One turn or mirror swaps these rows in pairs. Which row does each one swap with?
buvem: [ 17 -10 -10 -10 -11  26  -1  14  16  -9 -22  -8 -16  -4  -9   3  -4   0
 -25  -7  10]
Dun: [  6  11 -17 -12   8   5   1   0   9  -5 -17  -9 -13  -3   4  10   0 -17
 -43  -4  24]
Daga: [ 14  10 -13 -20 -25 -24  -1  12  11  -1 -16   3 -13  -2 -17  -1  16   7
 -12  -2  -6]
mubeb: [  9  15 -19 -26  23  11   3   7  -9   1 -22  -5 -22  -4   5  -1   3   2
 -39  -8 -10]
domir: [ 20  20 -13  -2  -1  10  -6  -3  14  18 -26 -15 -19 -11  -8   2  10  -7
 -25  -8  12]
vigu: [ 27   4  -5 -21   1  -1  10  12 -12 -17 -35  14 -17  -1  -3   6   3 -12
 -19 -17  10]
gam: [ 15  14 -23  -2 -32  25   3  13  -5   8 -22  -2 -19  -8  -2  -8   6  -6
 -23  -4  -3]
Zep: [ 12   5 -22 -24 -10  15   5   8  -9   8 -19 -11 -20  -8  -9 -28   3   5
 -26  -1  -4]
sogod: [ 12   8 -14 -20 -13   0   2  17 -15  11 -14 -12 -26 -11 -27 -10  -1  -2
 -31  -9  -9]
vil: [ 20   7 -13  -9 -19   6  -2  17  -1 -20 -39 -12   3  10  -3  -7   1  -6
 -38 -18  -5]
terer: [ 14  20 -25  -8  14  10  -1  15  -7  -9 -30  -2 -17   2  16 -18  -2  -5
 -26   1  -6]
muv: [ 16  17 -13 -10   7  21   0  13 -21 -13  -5  -7 -14  -4  -4  -8  -5  -3
 -24   1  -8]
bilol: [  9  13  -9  -9 -17 -21  10  16  -1 -26 -20   8   3  -9  -4   4  10  -2
 -25  -8 -10]
Kema: [  7   6 -26 -25 -24  -2   3  11  10 -16 -31  12 -12  -3 -19 -12  11   9
 -33   5  -5]
Nid: [ 25   6 -29  -8   1   2   4  22  -3 -11 -27   4 -15  -3  -7  -7  37   4
 -38 -10  -2]
Dalen: [ 23  12 -22 -20 -14 -21   1   9  -4  -4 -25 -15 -23  -7 -16  20  -6   9
 -22  -7   4]
sor: [ 13  19 -18 -21  -5   5  11  15   6   0 -31   2 -41   3  -9  -1  15  -4
 -12  -5  18]
Fus: [  8  36  -8  -3   9  -3  -1   4   8 -23 -24  -6 -13  -2  -8 -15  14  -2
 -33  -7  11]
zasiv: [ 15   9 -19 -23 -11  19   0   5  23   5 -24   1   2  -9   1  -9   9  -1
 -21 -11   8]
teg: [  2  12 -30 -16   0   8  10   7   3  -3 -13   3 -13   8   0 -12  17   8
 -17  16   1]
Lak: [ 15  -2   0  -6 -18   2   0  13  -8 -10 -20  -5 -16  -1  -3  24   8 -18
 -39  -2  -4]
gaf: [ 10  20 -22 -14 -12 -17   4  11  -8  13 -22  -7 -21  -5 -14   1  12 -11
 -33  -4 -24]
nev: [ 26   7 -23  -9 -23 -13  -4   7   4  -6 -37  -9  -3  -2   1   0  19  -3
 -43 -18   0]
bozi: [  9   8 -25  -7 -13  -3  -3   0   7   2  -6 -13   6  -2  -2  -1   9  -2
 -23   2 -20]
dogim: [ 28   6 -25 -12   1   2   2  10  10  -1 -11   0 -10 -23  -5  -3  17  -1
 -11 -12  18]
Kulo: [ 12  21 -22  -7  -4 -20   8   5 -13 -18 -35 -11 -15  -8   0  16  -2  -7
 -37 -18   1]
sug: [ 19  16 -15 -13   6 -11   3  -2   7   3 -20  -1 -26   1  -6  25 -11   0
 -32  -7  -7]
Zam: [ 13  20 -18 -17   7 -17  -7  13  15 -18 -24 -10 -26  -1 -18  21   6   4
 -29  -5   3]
dat: [ 27   7  -9  -9 -15  -3  14   8   1 -18 -24  -5 -36   3 -11  -1  10   0
 -24 -29  11]
gikan: [  8  15 -18  -9  -9   5  -4   7   7 -15 -22 -16 -37 -23 -10  -4  10  16
 -36   2   3]
tuso: [ 15 -10 -28 -12  -7  -5  -1  15  -8   4 -22  -6 -15  -8  13  18   4  -7
 -40  -8   0]
lin: [ 15  19 -23 -26   7   1   0  17 -22   2 -20  -6 -16  -6 -30  -6   1  -6
 -18  -8  -2]
nur: [ 14  -1  -7 -14  -6  13   2  -3  21   7 -13 -10 -25  -9  -5 -13   8  -8
 -23 -15  10]
deveb: [ 17  11 -22  10 -10   9   0  -1   2  -1 -27  -7 -22  -9 -19   0   0  -9
 -52  -6  -7]
sep: [ 18  25 -20 -30  -9  -5   5  -2 -12 -14 -22  -6 -19  -3 -14   7  -5 -19
 -46 -11   3]
delu: [ 18   8  -5  -8  -6  -7   1   8  -5 -13 -27  -3 -20  -1   6  32   8  -5
 -39 -11   5]
Vom: [ -1   8 -11  -3   1 -15 -10  -2  17  -3 -13 -18 -13 -17  -4   0  -3  -7
 -22  -7  -7]
sumis: [ 15  -3 -12 -16  -5   6   0  14   9 -23 -39  -4   2   4 -17  -4  12  -5
 -28 -22   7]
Zin: [ 16  35 -15   3  -5  -7  -4  25   4 -13 -22   3 -19  -2 -19 -14  -8   1
 -21  -5  -6]
kol: [ 34   9 -21 -11 -23   8  -4  10  -8  -4 -16   9 -20  12  -5  -8  17 -12
 -32   2  -9]
dad: [ 17  17  -9 -10   3  -5  -1  -3   7  -7 -25  -1  -8 -10 -32  -9  -4  12
 -14   0  -4]
kela: [ 19  11 -23   0 -25   4  -5   4 -14  -4 -19 -12  -5  -7 -13   3   9  12
 -25  15  -7]
Zafi: [ 18  32 -10 -20 -20  10  -1  16   4 -23 -19  -4 -21  -1  11   3  10 -19
 -19  -3  -3]
neba: [ 11   6  -6 -19  -3  14  -3  11   6  -8 -33 -12  -8   4   5 -10  -8 -20
 -43 -13   0]
dudif: [ 16   9  -4  -5  -5  10 -15   8  -3  -9 -17 -15 -26   6  -1  -3   6  -1
 -51  -8 -11]
mem: [ 17   2 -29 -14  -9  -8   2  13 -11  -9 -25  -2 -21  -3  22  -1   9  -2
  -7  -8   0]
Gafop: [ 23  13 -21  -6 -15  -5   9   3   2  -9 -16  21   2  -9   6  -4  12  10
 -21  -6   1]
zofo: [ 12   2 -21 -15   3 -10  -3   6  11 -26 -26  -2  -8   0   1  -3  15  -8
 -33  -7  26]
Barum: [ 13  15 -15 -18 -12   8   3   2 -19 -29 -22  -6 -13  -4  -7 -20   4   8
 -32  -7  11]
Vog: [ 15  14 -12  -5   9   6   1  15  -5  -4 -30   7 -20   5  14 -10  28  -2
 -25  -2 -10]
leg: [ 13  24 -28 -14 -14  -7  15  14  -3 -21 -16   9 -10 -15  -7   5  23  -4
 -11 -10   7]
Feluz: [ -1  20 -32 -19   4  -7  14   5  -1  -2 -16  -5 -24  -1 -16  -2   4 -12
 -10   8   0]
Zon: [ 12  22 -20  -3 -22  -5   1   6  -2   0 -13   1  -5 -11 -13   5  13  16
 -13  11  -9]
zuz: [ 15  14 -20  -9  27   0   4  14   9 -16 -25  -7 -17   2   1  10   5  -6
 -20  -5 -14]
doras: [ 24  30 -25 -10   1   5   1  11  14   8 -21 -14 -13  -3 -25  10  11 -21
 -28 -10  -3]
guz: [  1  12  -4 -25 -15  10  -1  16   7  -8 -30  -3 -28   3 -22   1 -13 -12
 -24  -2   3]

Swapped with tuso: bozi
Swapped with Lak: kela
Swapped with teg: Dun
Swapped with gikan: Zafi
Swapped with Zep: neba
Swapped with Gafop: sug
Swapped with vil: sogod
Swapped with zasiv: mubeb

